In the data rows, 128 means zero.
Here is a table of points, one per row:
[150 131 161 107  72 175 117  96 148  78  95 112 124 148 169 105 202  46
 109 160  42  84 153 147  75 110   0 134 128 184  21 214]
[160 108  97 178 218 128 163 144 128 120  82  97 192 155 112  92 223 133
 144 100 180 133 176 123 200 128 115 127 165  85 143 117]
[162 124 100 168 146 158 152 229 156 195  82 108  61 173 122  30 245 168
 104  61 123 133 106 142 153 136 142 154 160  64 182 165]
[110 114  78 150  75 176 101 102 195  86  70 150 114 166 129 127 162 109
 141 158  96  80 188 164   3 115 105 156 181 121  44 186]
[158 102 130 135 117 134  70 128 188 183 121 128  57 105 134 102  80 111
 118 147 155 151 212  82  96 111 108  33 153 122 112 129]
[108  67 121  43 107  53 174  93  41 145 173  30 103  92 155 140 124 107
 143 106 116  79  44 188  66 165  80 117 111  82 104 204]
[158 213 119 124 102 134 113  86 124 132 104  90 170  63  90 140 127 172
  55  96 109  14 109  96 113  75 116 141  85 193 182  75]
[140 204 137 124 183  76 165  96 188  93 173 191 130 199 203 167 138  97
 210 187 189 115  88  82 146 131 119 170  74 130 170 112]
[144  54 163 164 116 122  58 144 127 194 178  87  82 162  68 129 107 114
 131 255 148  93 171 108  99 168 125  48 153 171 173  86]
[115 142 160 114 190  61 139 170  49 152 146  71 146  96 125 135 115 194
 144 164  95 199  67 136 127 150 131 112 187 112  49 146]
[102  90 102 140 139  82  92 161  99  60 173 201 118 104 131 124  98  94
 163 131  82 103 192 153  31  72 110 169 137 198  81 195]
[ 91 172 171  65 194 163  94 112 191 101 119 165 123 144 156 153 138 165
 116 107 126 168 168  54 129 178 120 145  81  61 147 144]
[147 173 130 128  53 145  73  89 123  83  90 112 127  84 132 193  94 165
  49  96 125  65 112  97 169 168 129 125 171 148 209 168]
[124 160 156 154  88 138 183  83  92 137 153 255 115 115  92 134 207 195
 194 113 123 134 132 169  90 151 202  94 217 172  92 131]
[145  78 111 174 144 121 172 223 151 140 127 103 154 129 172  96 158 175
 119 116 114 152 152 166 160  97 156 182 122 177 151 166]
[129 236 170  55 104 166 118 146 113 108 159 149 184 205 207 165 131 157
 222 182 179 175  91 115 126 120 157 139  92  50 188 146]
[111 202 131 105 110 154  48 149  99 120  92  48 142  93  90 102 154 197
 128 119 134   9 103  94 145 113 156 151 132 147 102  69]
[141 152  99 118 140 107  80 156 143 114 201 166 160 187  92 110 105 102
 133 130 193  79  75 102 103 130 113 133 110  80 149 101]
[ 57 128 130 159  88 173 176  93  87 127 156 239 138  85  54 135 163 160
 184 105  85 148 186 116  57 140 153 157 138 116 126 172]
[143  88 123 185 118 136 128 146 170 216 185 104 105  86  24 181  77 110
 133  92 138 112 170 158  99 136 125  44  57  51 104  96]
[129 151 102  21  96 114  84 233 108 114 106 131 169 130 120 131 127 127
 184 119 139 103 115 117 108 118 107 137  95  98 174  86]
[ 78  69 119 138 119  74 144 109 101 167 106 130 102 199 150 134 152  64
 124 134  99 117 173  77 129 183 163 162 142 155 113 121]
[188  95 126 162 123 118 167 182 137 128  65 153 161 134 186  95 109 153
 172 112 179 145 167 113 180 178  36 189 123 100 185 150]
[119 228 140 115 137 136 141 128 180  47 134 186 128 206 195 155 114  94
  83 205 193 112 106  89 115 123 131 101  84  68 117  86]
[ 97 217 135 112 123 121 156 170 160 165 147  91 134 104 170 125  61  77
  82 114  84 155 117 127 110 133 119 103 163 165  94 218]
[148 165  89 151  77  73  98  82 144 134  78 124 168  45 111 108  98 139
 127  92 180 108 137  59 174 103 155 170 155 170 155 137]
[101 175  85  98 164 149 136  93  85 118 140 181 110 148 130 115 107 115
 134 138 163 119  98 126 172  17 124 189 156  87 197 117]
[136 113  88 110 131 134 147 133 154  86  59 136 153  66 101 135 143 133
 125 123 186 133 106 111 147  65 169 128 132 219 179 106]
[132  95 140 166 231 173 199 173  85 178 108  77 136 140 156   4 146 136
 179  81 137  78 103 137 124 111 122  98 149 132 225 192]
[151 210  77 127  96 103  85 108  98 100  91 112 139 166 114 144 140  55
 112  71  89  77 117 146 162 130 119 140 126 133 171  54]
[167 127 147 114 119 130  83 138 150 122 144 107 134 149 141 119 171 146
 101 103 169 159 192 161 142 133  96 129  28 118 140 131]
[118 176 120 150  63 147 140 126 127 106 186 191 136  97  70 113 227 130
 236 121  77 132 178 162 128 145  81  99 168 152  64 158]
[160 132 127 104 177  65 135 131  73 141 165 117 105  63 141  64 116 143
 100 161  88 209  50 189 144 165 148  96 140 139  71 148]
[148  60  22  84 138 151 143 210  96 120 107 156  84 192 133  22 145 129
 126 116 158 140 103 158 176 152 185 104  75 140 195 187]
[ 92 123 114 158 145 104 206 166  48 159 138 115 138 160 164  79 103 109
  86 110 128 138 108 125 125 132 125 177 144 153 106 135]
[100 128  90  97 134 123 168 150 149 154 154  45 151  94 154 139 137  89
  97 134  87 138 147 118  86 133 161 198 113 114  45 151]
[235 127 142 108 121 134 137 127 202  70 143 121 148 153 174 166 106  93
 146 141 101  70  98  86 124  93 173 132 169 112 156  75]
[153 125  99  87 154  64 201  91  82 120 131  49 104 108 148  88 110 138
  90 103  88 171  99 139 107 143 128  86 126  99  66 178]
[ 88  98 212 124  96 140 185 102 169 167 109 203 133 117  94 137  61 123
 146  88 141 101 164 242 109 155 216 158 141 112  88  59]
[116 171 177 100 196 185 104  90 202 125 174 125 134 144 166  87 100 133
 155  90 121 125  61  61  72 177 155 158 105  84 123 141]
[ 74 105 117  92 153 160 119  82 130 123 152  67 106 155 108 114 123 142
 182 115 216 172 145 140  66 193 126  69  94 184 157  77]
[123 145 150  84 215  92  63  53 201  90 131 160 175 151 132 104 113 154
 161 125 121 122  96 132 150 149  80 134  65  78 172 133]
[126 148 106 153 113 124 114  92  72  67 103 109 150 138  97 122 149 166
  71 140 191  81 144 129 192  92 155 152 158 128 170 146]
[136 135 155 170 139 191 134 177 144 117 131 124 149 205 196  86 107 154
 173 108 175 149  91 154 159 133  95 169  61 208 188 139]
[127 104 112  90 172 166  89 130 185 121 130 145 141 124 143 139 142 132
 149 115 105 161 182 128 136 132 112 183 154 154 105 118]
[182 133 168 110 191  86 146 133  46 132 133  90 138 126 117 142 121 177
  91 151  80 205  86 134 136 180 180  84 151 132  63 178]
[151  83 156 149  89 106 121 151 160 201  92  93 116 185 104 143 141 166
  98 191 146 186 210 114 110  67 108  62 125 129 153  89]
[ 43  50 226 153  57 113 255 151 173 167 100 158  71 120  98 222  31 132
 183  53 105  34  43 203 255 124 140  69  23  54   3  68]
[105 111 139 160 181 161 170 208 114 127  89 124 144 102 146 125 136 107
  91 181  97 112 137 229 166 164 105 143 185 149 220 175]
[104 126 133 124 134 120 146 107  85 182  85 186  73 159 179 187 126 114
 107 128  91  83 156 159  91 115  61 176 141 178  77 155]
[157 168 134 123 149 115  75  83  54  82  64 127 144  99  93 140  86 130
 113  90 161 111 194  97 214  89 137 142 173 167 140 127]
[105 104 148 121 105 138 104  70 123 182 145  97  48 140 190 104 143  94
 122 165 110 173 191 106 114  92 151  20 111 148 175  67]
[ 73 112  81 129 141 132  44 130 200 120  77 188 159 120 113 139 170 129
 121 152  94 109 137 118  62 173 112 128 137 113 120 144]
[188 152 151 111 118 105  81  69 131 146  99 123 165  80  91 107 152 160
 101 120 167  81 135  82 206  57 160 174 157 166 127 121]
[140 129 157  77 167 108 114  83 169 121 195 128 118 182 133 161 134 130
 167 115 116 171 126 126 104 122 101 112  98 118 216  74]
[ 71 113 118 107 109 121 127  63 148 122 196  77 109 149 180 151 151 154
 125 129 116 148 169 135  78 192  84  50  99  97 212  33]
[ 88 107 184  81  57 199 203 139 103  63 167 172 104  98  46 107 129 106
 166 112  52  96 226  78 180 158 135 121  89 107  84 161]
[161  41 163 159 133 166  51 143 109 134  80 134 156 173 104 177 132  81
 106 103 159 159 102 137 132 106 128 107 155  99 158 154]
[121 155  86 222 135 157  74 136 101  69 101 121  92  92 126 130 114 121
  71  83 170 107 102 159 122 105 111 142 101 118 132 106]
[ 92 121 108 223  81 171 134 129 138 107 199 184 147 100  60 165 161 181
 225 101  14 152 132 119 137  84 115  79 107 143  98 200]
[139  93 171 130  94 109  62 176 123 111  63 162 166  21 167 147 160  91
 111  60 221 147 113  74 141 149  70 112 159 132  94  86]
[ 73  84 149 210 111 120  54 100 128 119 187  40  63 166 118 113 113 178
 158 182 173 180 188 152 135 145  98  80 190 153 113  69]
[ 96 134 162 122  17 164 210  56 154 122 161 222 158 121 107  55 196 144
 152 104 112 129 137 165 107 136 143 123 159 140  97 146]
[115 129 111  90 150 116 146 130  85 154 169  41 135  85 148 140 136 142
  88 140  89 174  74 181 121 137 132 139 144  64  53 160]
[147  71  41  30 172 123 170 118 127 159 169  62 105  82 147 217 112 112
  96 147 112 104  71 159 133 163 118 125 138 148  65 201]
[ 91 119 141 157  77 236 150  94 145 121 158 171 138  91  40 115 155  86
 198 118  41 144 126 133 179 120 144  92 105 135  83 180]
[110 105 143 165 144 150 193 196  84 173 142  66  95 142 169 134 186 103
 121 159 153 102 111 130 146 160 206 193 107 234 122 163]
[135 112 142 132 155  96 229 124 144  97  86  87 175 127 103 115  86 131
  60 136  67 173 101  99  37 122 120 134 115 153  78 144]
[133 137 118 137 146  94 181 149 119 117 178 105 141 130 109 129  92 124
  45 128 115 201  91 116 142 209 153 181 165 153  64 132]
[ 81 166 111 145  87  76 115 114 118 130  52 118 154  79  69 107 136 135
 132 153 152  85  73  77 157  90 134 148 155 162 197 123]
[118  96  73 124  84 214 186 119 148  74 155 162 122 182  49 163 141 167
 168 102  51  43 115 110 172 111  20  43 127 129  22 180]
[137 210 151 117  96  86  85  89 118 151  62 103 131  39  26  93 137 142
 109 165 134  77 125  88 177  63 128 217  96 164 174 115]
[136  84 166 144 139  99 100 193 106  45  86 135  69 121 137 151 131 140
 110  44 155  99 119  66  99 103 111 112 162 114 155 113]
[121  66  80 193  79 121  75 107 179 198 154  90 104 150  93 121  83  97
 126 211 183 192 181 124 139 115 117  98 131 147 147 112]
[107 121  87 136 115 109  60 134 141  81  77 101 196 136 140  97 102 122
 135 107 121 111 100 153 134  70 154  92 109 127 146 107]
[137  67 117 150  65 179  80 110 114 243 154  92  47 172 101 146  41 183
 113 201 115 160 165  87  68 125  74 105 162 128 159  32]
[107 147 140 132 160  54 139 186  71 170 166 144 162 128 137 140 138 149
  38 156  89 179 104 124 123 146 181 130  73 179  56 139]
[154 104 124  93 163 130 196 213 104 131 160 123 192 129 101  96 116 133
  72 139 132 138 126 201 121 157 127 155 190 126 171 144]
[186 172 141 127 173 131 123  65  86  83 144 185 141 191 181 109 139  68
 220 181 126 147  70  74 115 172 157 172  17  57 174 111]
[ 96 133  72 123 112 165  69  94 111 111  49 138 159  95 162 155 129 112
  86  81 124  97  83 106 153 106 140 120 160 146 128  54]
These points spread out most along one direction. Take the direction at right angles to it along which they spread out most. Go by this last direction. Where along it does each point below lie, from 0 to 99? 50 is the average, and the first point above lies past it. One standard deviation of the points above along it is 16.
[140 143 112 107 190  95 154 146  97 153 111 106  88  57 127 115 123 174
  93 167  45 219  64 156 119 189 150 118 120 123  83 130] 22
[177  61 134 141 118 145  91 122 127 201 165 165  89 139 116  32  87 123
  94 180 157 163 185 124 136 100  76 111 158 130 118  26] 57
[ 88 127  98  54 136  89 157 144 134 169 178 118 145 125 160 140 118 124
  40 116  99 135 142 127 131 121 107 153 153 132  75 186] 32
[111  84 204 115 104  52 102  81 187 132 104 116  10 184  73 135 107 127
 150  75 160 147 152 239  64 155 198 160 168 142 117 134] 56
[124 198 141 146 178  72 164 159 129 189 161  98 144 101 122 148 103  56
  82 114  66 202  99 157 132 134 145 139 156 162 104 150] 26
[137 151  99 130 156 147 113 117 147  90 126 166 150 155 216 149 115 102
 170 155  92 132 107 118 206  90 176 146 141 117 184  83] 51
[159  51 174 134 110 165 123  68 122 126 126 127 145 175 166 157 101 131
 109 215 172 153 136 135 116  52 116 133 127  94 147 104] 55
[193  84 104 183  67  93  74  91 119  87 129 119 170  50 159 164 122 158
  91  83 118  66 110  77 139 113 153 156 110 115 164 115] 55
[107 146 178 151 133 123 162 116 141 218 125 191 172 129 123 153  52 115
 150  86 156  26 223 212 106 156 216  77 124  67  70 113] 65
[141  69 180 155 148 157  77 172 121 121 119 126 125  87 137 179 208  55
 115   6 203 183  96  63 112 127  83 134 149 101 113 104] 50
[170 211 110 126 181 120 147 135 172 101  99 173  82 123 173 134 160 149
 194 194 184 144 101 126 154 119 146 123  99  74 172 158] 47
[173 195  80 116 120 165 123 131 110 143 103 139 128 201 131 201  84  98
 176 161 194 171 126 128  75 165 111 113  65 114 148 100] 54
[143 165 121 131 142 141 129 138 148   8 152 123  93  90 168 173 114 105
 129 172 146 112 152 111 130  72 142 171 104  56 147  77] 56
